Each path below is one point turned by a fixed rotation once a step. After each direction that follows a path, write how fast that rotation turns it, in degrees each step (0 if it stays still).
Each turn is a multiple of 5 degrees from 10 to 175, or 0.
Each row of a path follows its step; steps can be skipped.
Rotation 1:
step 0: [ -6 -19  -2  10  13  15  12  16 -17  10  -4  -6   3 -17  -4  -1 -16 -21
   1 -11  -9  25  10  -8   1   7   1  -7  -3  -4   7  -5   4   7  -7  -1
   7 -24 -11  22 -12   5 -10   5  10  -5   4  -5 -33  -4 -23]
step 1: [ 20   7   0  -7  26  -3  -2  -3   4  19  15  26 -13 -23  24   5   1  10
  -2  -1 -10  -8  11 -13  -3  -8   8  23   3  -5   4  -7   2 -12  -6  -2
  -8 -19 -12 -17 -16   6   3 -25  -5   0  -9  10  -3  10   1]
step 2: [ 15   1  -1   9   5  21  -7 -14   1 -13  14  -3   8  15   1   0 -17   1
   7 -10   7   6  13   1   6  -4   0  -3  14  -2  11  -9  12  -1  -8  27
  26 -15 -19  10  14   4 -29   5  -3   3  -9 -19  -9  21   9]
step 3: [-13   6   7  18  14 -13  18  10  18  12  -9  10 -17  10  12  25   8   4
   0  -7   0  24 -14  -7   7  -3  -5  -8  12 -10   8  -3 -10 -11   1   8
  12 -22   6  -2 -16   7  -7 -12  18 -17  -1  10  18  16   4]
step 4: [ 10   1   5   2   8  -4   0  -8 -23 -23  12  -7   9   5  23   7  -3  11
   5   8 -16   1   1   2  34 -20  -2 -11  22   2   8 -22   0 -12   7 -22
   7   6   3  -5  -1  -4   1  13 -16  10   0   1  -1  19  15]
step 5: [ -7  -9  10   6  -4  15  29 -16   7  -4  -2  -4 -16 -18 -19  -1   0   5
  -2  -3   0  16 -19 -16  17   6   0 -37  -8 -17 -21  -2  12  -4  -8   3
  -3 -12   5  12   3  14   4  -1  -1   2  -1   1 -12  13  10]
step 6: [ -2   2  12  -1  14 -17  -4   8 -48   2  -4   0   4   4  -7   9  -2  -3
   2   0   0   0   4 -34  14 -14   6   5  -4 -10   2   6   2 -23 -14  -7
  -7  -5  -1  -1 -22 -13  10 -23   1   8  -7  -6  -2  -7   7]
step 7: [ 18  14  -6   2  -1  -2  19 -12  16  -2  28   8  16  -2  -1  -2  -6  10
  18 -14 -15  -2   0 -16   4 -17  13 -12 -32   6   2  -6   3  -7 -16  -2
   4  -3  -9  26  12  -1  -6  -3 -18  -6  -4  -7 -14  -3  -9]
step 10: [  8  14   3   8  10   9  21   2  -5  22  -7  -4  -2 -25   6  -9  -1   0
  -6 -11 -22   0  13  13  11   5 -11 -24   7  14   4 -16  18   0  17  -4
   3 -27  -2  16   3   7  16  16  17   6  -8  -1   4   5  -2]
step 11: [  0 -14  11   8  27   3  -3 -23 -17  -5  -5  20  -5 -20   1  10   1 -15
  -2   7  27  -3   0 -29   4  13   2  -3   0  10   4 -17  -6   7   9   4
  -2  -7 -21 -18 -19   4   0   0  -9   1  -7   6 -11   9  12]
step 12: [ -2  18  26   0  12  -6  -6  -9   0  24   2 -10  -9  -3   9  -3  -3  10
   2 -14  -9 -14  -2  -6  22  -8   8  -9  -2   5  16   4  16   7 -13  14
   6  -7  -9  19   8  -7 -30 -14  17  16   9  -3 -19   7   6]
Directions:
[-2 -2 -4  2 -2 -6  1  0  0  3  3  5  5  3  0  5  0  4  1 -4  1  1 -3  4
  0 -4  0 -2  2  3  3  2 -5  2 -1  5  4  1  4 -2  8 -6 -7  1 -1 -2  3  3
  6  2  1] -> 70
[-10  -2  -4   5   4   2   1   1  -1   3  -4  -1   1  -3   5   4   4   0
  -1   4   0  -2  -1  -2 -12   0   0  -4   1   0  -1   0   2  -7  -1  -3
  -5  -3   1  -3   4   1   0  -2   2  -2  -3  -5   2   3  -1] -> 145
[ 1  4  1 -1  0 -5  3  8 -3  8  4  1 -4  0  0 -4  2  5  1 -3 -2 -6  0 -1
 -2  0 -5 -1  3  0 -8  3  3  0  4  3  1  2  0 -1 -2  7  1 -5  3  3  1  3
  4  4  1] -> 160
[-4 -2 -1 -2 -3  0  8 -3 -3 -3 -3 -2 -3  6 -4 -4 -2  9  1 -3  0 -2  0 -4
  2 -3  1  1 -4 -6  0 -3 -4 -8 -3 -2 -1  6  3  0 -1  0  1  2 -1  1  2 -3
  6 -2  0] -> 35
[  0   2  -4  -4   4   3   5   1   2  -3  -4  -4   1  -1   1   5  -4   0
   0   0  -1  -2  -6   5  -3  -3  -2  -5  -1   1   0   2   5  -1  -2   2
   6   1 -10   5   1   1   1   0  -2   6   9  -1  -1  -3   0] -> 145
